X =
[[141 135 123 136 129 131 129 138 139 130 126 130 130]
 [126 132 148 122 143 149 143 112 116 115 146 142 138]]
X[0][0]: 141
X[-1][-8]: 149
X[0]: [141, 135, 123, 136, 129, 131, 129, 138, 139, 130, 126, 130, 130]
X[0][2]: 123
X[-2][-1]: 130
X[0][7]: 138
X[:, 2]: [123, 148]
X[1]: [126, 132, 148, 122, 143, 149, 143, 112, 116, 115, 146, 142, 138]
X[:, -6]: [138, 112]

A = [129 104 125 126 124]
A[0]	129
A[2]	125

W =
[[130 125 132 128 126 125 126 133 126 127 125 129]
 [137 117 135 138 120 117 122 132 119 132 120 137]
 [127 131 125 122 134 133 126 127 134 131 129 122]
 [118 146 115 113 147 148 134 120 148 131 141 112]
 [117 144 120 131 128 138 151 116 130 116 149 131]
 [133 132 126 126 140 136 125 129 139 141 129 124]
 [131 124 134 125 128 125 122 136 128 130 121 127]
 [130 127 138 140 116 122 138 133 117 119 132 142]
 [125 126 123 125 127 127 125 123 127 127 126 124]
 [119 137 118 132 126 133 143 114 127 121 143 130]
 [121 141 130 122 132 138 141 132 134 119 140 126]
 [127 134 123 130 132 134 134 121 132 131 135 128]
 [116 143 116 135 127 137 152 109 128 118 150 132]]
W[0,0] -> 130
W[2,2] -> 125
W[3,4] -> 147
W[9,1] -> 137
W[11,11] -> 128
W[0,8] -> 126
W[7,0] -> 130
W[10,5] -> 138
W[4] -> [117, 144, 120, 131, 128, 138, 151, 116, 130, 116, 149, 131]
W[10,9] -> 119
W[5,3] -> 126
W[7,3] -> 140
W[0,7] -> 133
W[9] -> [119, 137, 118, 132, 126, 133, 143, 114, 127, 121, 143, 130]
W[3,2] -> 115
W[7,5] -> 122
W[8,3] -> 125
W[:, 1] -> [125, 117, 131, 146, 144, 132, 124, 127, 126, 137, 141, 134, 143]
W[6] -> [131, 124, 134, 125, 128, 125, 122, 136, 128, 130, 121, 127]
W[:, 10] -> [125, 120, 129, 141, 149, 129, 121, 132, 126, 143, 140, 135, 150]
W[12,5] -> 137
W[1,6] -> 122
W[5,5] -> 136
W[8,11] -> 124
W[3,0] -> 118
W[2] -> [127, 131, 125, 122, 134, 133, 126, 127, 134, 131, 129, 122]
W[10,7] -> 132
W[10,10] -> 140
W[:, 7] -> [133, 132, 127, 120, 116, 129, 136, 133, 123, 114, 132, 121, 109]
W[8,6] -> 125
W[3,9] -> 131
W[3,7] -> 120
W[11,9] -> 131
W[9,5] -> 133
W[0,3] -> 128
W[5,7] -> 129

data = [[125, 133, 122, 121, 122, 134, 129], [132, 130, 129, 128, 124, 132, 128], [134, 127, 121, 129, 128, 134, 135], [141, 145, 130, 132, 128, 147, 124], [125, 127, 121, 142, 128, 107, 122], [126, 120, 132, 136, 129, 138, 125], [128, 125, 132, 142, 139, 119, 132], [130, 120, 130, 132, 126, 129, 124]]
data[0,0] = 125
data[3] = [141, 145, 130, 132, 128, 147, 124]
data[5,5] = 138
data[2] = [134, 127, 121, 129, 128, 134, 135]
data[6,4] = 139
data[:, 1] = [133, 130, 127, 145, 127, 120, 125, 120]
data[2,3] = 129
data[7,6] = 124
data[4] = [125, 127, 121, 142, 128, 107, 122]
data[2,6] = 135
data[1] = [132, 130, 129, 128, 124, 132, 128]
data[1,4] = 124
data[3,2] = 130
data[6] = [128, 125, 132, 142, 139, 119, 132]
data[4,2] = 121
data[6,2] = 132
data[5,6] = 125
data[3,3] = 132
data[1,3] = 128
data[5,2] = 132
data[2,1] = 127
data[1,1] = 130
data[4,5] = 107
data[6,3] = 142
data[0,1] = 133
data[7,3] = 132

m =
143	129	139	119	121	118	131	134	128	142	122	123	125	133	122
151	128	141	118	115	115	128	125	126	145	114	126	113	133	120
147	126	145	118	114	113	131	127	125	143	114	125	111	132	117
150	133	147	120	115	123	123	129	128	134	114	120	128	146	112
146	134	133	123	125	132	123	125	134	130	126	119	131	141	117
131	129	136	127	121	127	125	126	129	127	120	124	125	133	120
145	126	143	121	113	116	137	124	125	144	112	137	111	130	136
153	137	130	120	122	133	122	120	134	139	126	118	129	144	116
125	127	136	131	128	128	125	134	125	125	125	130	133	135	119
130	126	132	130	131	129	125	128	123	129	129	130	129	135	123
146	130	147	119	114	116	126	139	131	133	113	121	121	140	114
127	127	134	130	129	129	127	133	124	129	125	134	132	134	127
123	128	129	132	129	126	124	131	124	126	122	145	129	129	124
135	129	130	129	119	131	124	121	127	131	116	130	117	132	129
153	135	137	120	117	125	122	122	129	142	117	120	121	144	114
130	126	137	129	124	130	129	123	124	128	125	127	123	135	127
Indices start at 0.
row 0 col 0 => 143
row 7 col 1 => 137
row 0 col 9 => 142
row 2 col 11 => 125
row 9 col 13 => 135
row 5 col 1 => 129
row 15 col 7 => 123
row 2 col 1 => 126
row 3 col 7 => 129
row 10 col 13 => 140
row 12 col 13 => 129
row 9 col 4 => 131
row 13 col 11 => 130
row 12 col 2 => 129
row 7 col 8 => 134
row 4 col 12 => 131
row 13 col 14 => 129
row 5 col 4 => 121
row 15 col 3 => 129
row 6 col 7 => 124
row 0 col 5 => 118
row 15 col 2 => 137
row 14 col 5 => 125
row 10 col 4 => 114
row 6 col 13 => 130
row 14 col 1 => 135
row 11 col 14 => 127
row 2 col 4 => 114
row 15 col 6 => 129
row 4 col 5 => 132
row 14 col 3 => 120
row 8 col 10 => 125
row 2 col 7 => 127
row 4 col 0 => 146
row 8 col 14 => 119
row 12 col 3 => 132
row 14 col 8 => 129

a =
[[141 108 123 140 121 127 122 133 128 100 132 127 136 131 149 122]
 [123 122 112 114 142 142 139 126 123 112 131 128 107 138 140 138]
 [141 108 123 140 123 126 122 133 128  99 132 127 135 132 149 124]
 [136 109 117 132 128 133 129 132 126  98 132 127 124 136 149 128]
 [117 134 116 109 142 142 139 124 123 126 128 129 105 138 128 138]
 [114 137 122 109 142 139 139 122 123 144 125 129 109 133 116 138]
 [136 129 143 144 112 112 116 131 133 139 126 127 150 118 120 116]
 [131 112 112 125 135 139 134 130 123 100 132 129 116 138 149 134]
 [132 133 144 141 115 113 117 129 133 145 125 127 148 116 115 119]
 [129 137 144 136 117 114 120 128 132 145 124 128 145 116 111 120]
 [141 119 138 144 112 114 115 133 133 123 128 127 150 119 132 115]
 [137 128 143 144 112 112 116 132 133 136 125 127 150 118 122 115]]
Indices start at 0.
(0, 0) = 141
(0, 1) = 108
(2, 0) = 141
(8, 0) = 132
(7, 14) = 149
(11, 6) = 116
(2, 5) = 126
(5, 1) = 137
(3, 2) = 117
(4, 6) = 139
(5, 2) = 122
(4, 1) = 134
(1, 4) = 142
(4, 8) = 123
(8, 4) = 115
(10, 12) = 150
(0, 10) = 132
(5, 3) = 109
(2, 7) = 133
(9, 5) = 114
(7, 6) = 134
(11, 1) = 128
(2, 13) = 132
(9, 9) = 145
(1, 9) = 112
(6, 5) = 112
(11, 10) = 125
(9, 13) = 116
(10, 9) = 123
(8, 1) = 133
(11, 2) = 143
(2, 2) = 123
(9, 12) = 145
(3, 3) = 132

grid =
[[127 142 130 148 130 123 132 107 121]
 [104 138 137 121 147 111 114 124 135]]
Indices start at 0.
row 0 col 0 = 127
row 1 col 8 = 135
row 1 col 2 = 137
row 0 col 5 = 123
row 1 col 4 = 147
row 0 col 6 = 132
row 1 col 3 = 121
